Each row is where one point has got to under a steady rotation. How many steps took it there?
The counts run from 0 to 151.
[153  98 130 176 120 118 130 109 158 119 131 115 133 135 145  83 150  79
 121 173 138 108 144 154 174  86 127 120 132 143 129 163 128 101 120 141
 116 127 145 140 152  93 141  80 117  88 122 128 136 112 142 126 208 185
 125 157  96 139] -> 66
[161 106 161 161 133 133 122 124 153 155 135 131 144 126 147  89 115  60
 146 151 134  91 126 137 202 107 137 120 135 168 132 146 116 133 117 180
 117 149 121 169 156  97 147  96  97  91 117 108 136 115 113 150 177 151
 130 148  91 127] -> 72
[156 127 170 165 131 114 119  93 133 141 122 124 125 151 142 115 136  60
 124 163 162  97 110 148 168 121 138 131 121 176 141 160 152 122 147 159
  86 139  99 167 141 116 115  99  90 114 107 120 144 110 104 128 193 153
 126 183 110 110] -> 41
[167 123 167 161 121 113 127  95 149 144 133 119 138 143 137 127 156  63
 124 149 150 112 114 152 186 112 136 127 103 184 133 156 154 124 142 149
  71 128  85 154 125 134 120 109  89 119  96 126 138  94 114 123 184 148
 135 180 115 111] -> 131
[166 114 146 161 120 115 135 115 158 134 156 115 159 143 139 104 161  69
 126 137 144 102 136 144 215 104 134 111 140 174 128 148 107 109 110 149
  88 119 112 156 127 127 127  96 101 110 100 116 134 103 131 135 182 155
 142 172  99 125] -> 111
[161 117 152 167 136 130 122 129 153 158 127 138 144 126 137  92 114  51
 134 151 126  94 118 139 208 112 131 131 123 173 134 147 125 126 118 164
 110 152 114 169 143 104 144  99  96  97 108 101 128 114 106 154 184 152
 130 149  88 122] -> 71
[164 124 158 184 146 151 127 123 149 139 107 110 129 122 145 101 121  62
 163 158 114 121 121 162 194 118 147 129 115 173 152 152 144 152 139 134
 104 134 111 128 141 119 132 119  87  98 104 129 134  97 114 142 200 155
 150 160  89 141] -> 79
[163 107 154 161 115 111 139 102 163 133 165 117 163 134 143 105 162  75
 116 144 148  92 130 134 207 105 132 112 146 176 127 143 105 105 100 149
 104 122 114 173 141 115 136  92  98 102 100 111 138 105 127 131 174 146
 145 166 106 123] -> 112
[171 131 156 169 121 134 135 105 171 118 120 128 143 122 155 123 128  69
 166 141 129 115 134 149 216 133 145 132 119 166 128 138 137 147 122 155
  82 145 103 142 144 122 153 121  84 120  84 112 135 106 121 132 177 131
 147 163  86 123] -> 101
[154 128 142 189 124  97 144 107 143 121 126 123 142 151 149 129 141  71
 129 152 155 101 132 145 175 131 130 138 133 170 140 150 126 111 124 126
  95 118 112 151 131 114 136 107  82 125  71 116 154 123 118 121 202 143
 154 194 103 118] -> 151
[167 104 151 164 123 116 140  94 174 136 143 124 166 123 155  96 160  86
 117 157 130  91 118 123 191  93 118 115 118 175 121 142 120 109 120 156
 113 125 126 181 154  94 162  86  93 101 100 104 153 111 117 113 165 140
 148 139 116 124] -> 114
[160 108 151 178 129 115 126 115 149 149 109 151 139 144 127 110 122  76
 113 178 133 116 114 168 178  99 132 131  86 169 146 174 152 113 126 121
 110 153  96 151 147  87 144 115  96 100 103 129 123  95 109 141 200 155
 124 132 108 113] -> 48
[161 104 143 184 125 114 129 104 151 135 111 152 141 142 127 107 137  90
 104 187 133 115 111 166 164  99 128 130  84 165 146 177 153 102 124 113
 117 143 107 155 151  81 141 111  97 101 105 128 131 101 119 127 201 156
 128 131 115 121] -> 47
[173  93 157 158 117 141 128  88 184 125 134 135 153 121 153  97 146 101
 148 168 128 114 138 150 197  89 147 111 104 151 120 162 140 135 108 164
 114 153 115 143 173  94 161 106 111  93 129 131 134  92 135 126 174 152
 122 121  92 131] -> 95
[149 106 129 172 124 123 127 101 162 122 132 118 131 136 156  84 144  77
 131 172 143 100 142 151 172  88 130 128 129 137 120 162 141 110 134 163
 108 132 144 141 153 102 144  73 115  92 124 122 147 113 134 123 197 185
 123 162  91 133] -> 65
[158 114 136 186 132 132 135 102 164 113  96 134 127 131 160 110 121  84
 162 182 128 124 140 160 161 110 141 143  96 142 134 159 158 143 134 145
 113 151 115 120 166  88 169 107  94 102  99 134 156 114 129 124 202 159
 138 147  97 130] -> 56
[157 130 142 193 121 119 138 106 143 105 131 124 130 143 137 120 123  70
 139 157 154  99 140 158 178 145 149 136 145 155 147 158 118 124 111 126
 100 133 117 144 146 111 130 117  90 112  84 116 142 112 135 133 213 144
 147 191  85 132] -> 60
[176 107 156 180 119 118 147 112 162 123 129 139 161 143 138 131 148 104
 138 162 130 125 135 160 185 116 143 120 106 174 152 162 119 126  99 112
 113 133  84 136 154  99 159 144  85 113  81 141 138  90 123 131 187 128
 158 144 106 127] -> 8
[158 110 161 192 137 119 139 111 139 125 120 101 135 151 152 113 156  90
 141 174 137 122 131 168 145 108 141 119 124 161 165 166 140 127 136 115
 120 114 116 128 151 113 132 111  96  97 105 152 160  99 122 121 210 161
 159 181 109 136] -> 37
[167 117 132 175 123 122 133 115 166 133 131 119 142 129 142 116 154  60
 129 147 124 128 133 157 210  95 124 125 116 165 127 150 139 109 132 135
  77 111 114 129 113 129 140  98  93 110  94 119 129 101 127 123 192 168
 136 162  96 128] -> 109
[159 120 141 189 121 123 133 122 147 113 111 123 124 139 151 117 125  77
 158 170 138 120 154 180 179 116 147 131 123 142 147 169 138 133 122 128
 103 136 111 111 150 109 142 121  95 107  99 142 139 107 133 135 216 170
 140 171  84 135] -> 58
[160 113 147 185 131 129 138  92 164 108 103 138 132 133 163 110 121  94
 153 185 130 109 132 150 159 119 140 137  97 144 137 159 156 139 130 150
 122 152 122 141 179  78 176 107  90 105  95 128 162 113 121 117 194 143
 137 142 100 126] -> 55
[166  97 152 170 117 106 140  80 169 124 137 139 154 143 145 113 165 110
 108 184 141 111 120 149 159  86 128 117  91 167 133 169 142 100 120 128
 110 135 112 163 160  84 158 104  98 106 103 137 147  96 120 110 183 147
 135 133 123 116] -> 136
[164 116 125 187 119 127 142  79 180  95 129 114 147 117 164 107 165 100
 131 168 125 110 135 141 178 105 129 125 118 148 125 151 136 115 130 123
  98 110 141 135 148 110 157  97  91 107  87 122 159 108 145 101 191 147
 157 160 104 137] -> 106
[156 103 147 167 119  94 141  96 158 130 151 125 162 149 157 106 163  88
 108 165 161  89 131 128 170 100 120 120 128 170 128 153 116  98 108 153
 115 125 124 182 157  89 156  83  97 108  97 118 162 117 118 119 178 151
 142 158 116 117] -> 23
[159 106 154 158 113  92 138 104 147 136 155 123 148 156 150 118 157  67
 122 149 168  99 144 141 190 108 130 115 146 168 123 149 115 103 112 164
  93 127 106 166 137 113 137  93 101 113  98 126 148 118 124 132 183 161
 133 184 100 118] -> 21
[158 114 131 192 116 105 154  85 166 100 121 116 145 141 158 122 164  97
 131 174 139 120 141 156 159 103 126 130 112 153 137 161 142 111 131 113
  99 108 120 129 145 108 158 106  91 115  77 136 166 110 131 100 197 151
 157 168 114 126] -> 16
[164 112 139 163 118 117 132 117 158 136 141 118 147 133 141 109 154  59
 128 139 138 114 137 150 218  96 129 113 133 172 123 149 122 106 120 145
  79 117 108 136 118 132 128 100  99 112  99 122 130 101 130 133 187 165
 136 170  95 127] -> 110
[166 115 173 155 138 135 135  91 158 134 129 103 145 130 174 112 161  83
 164 162 128 104 123 137 171 104 142 121 115 169 136 145 151 158 146 181
 100 131 106 144 164 118 155 104  96 110 110 133 173 103 114 119 167 141
 153 164 115 125] -> 124
[154 134 143 193 121 117 132  93 150 109 132 126 130 141 145 112 123  70
 130 157 155  87 123 145 179 144 142 141 140 159 139 147 129 119 120 136
  96 137 126 161 146 107 131 105  86 111  78 103 143 123 133 126 206 143
 143 189  87 129] -> 61
[155 120 158 197 135 121 140 107 130 126 116 110 131 153 140 115 145  84
 127 171 141 114 123 164 149 117 136 124 120 170 169 167 139 124 141 105
 107 113 110 142 142 111 125 114  88 108  90 146 151  95 121 121 212 151
 160 182 116 130] -> 38
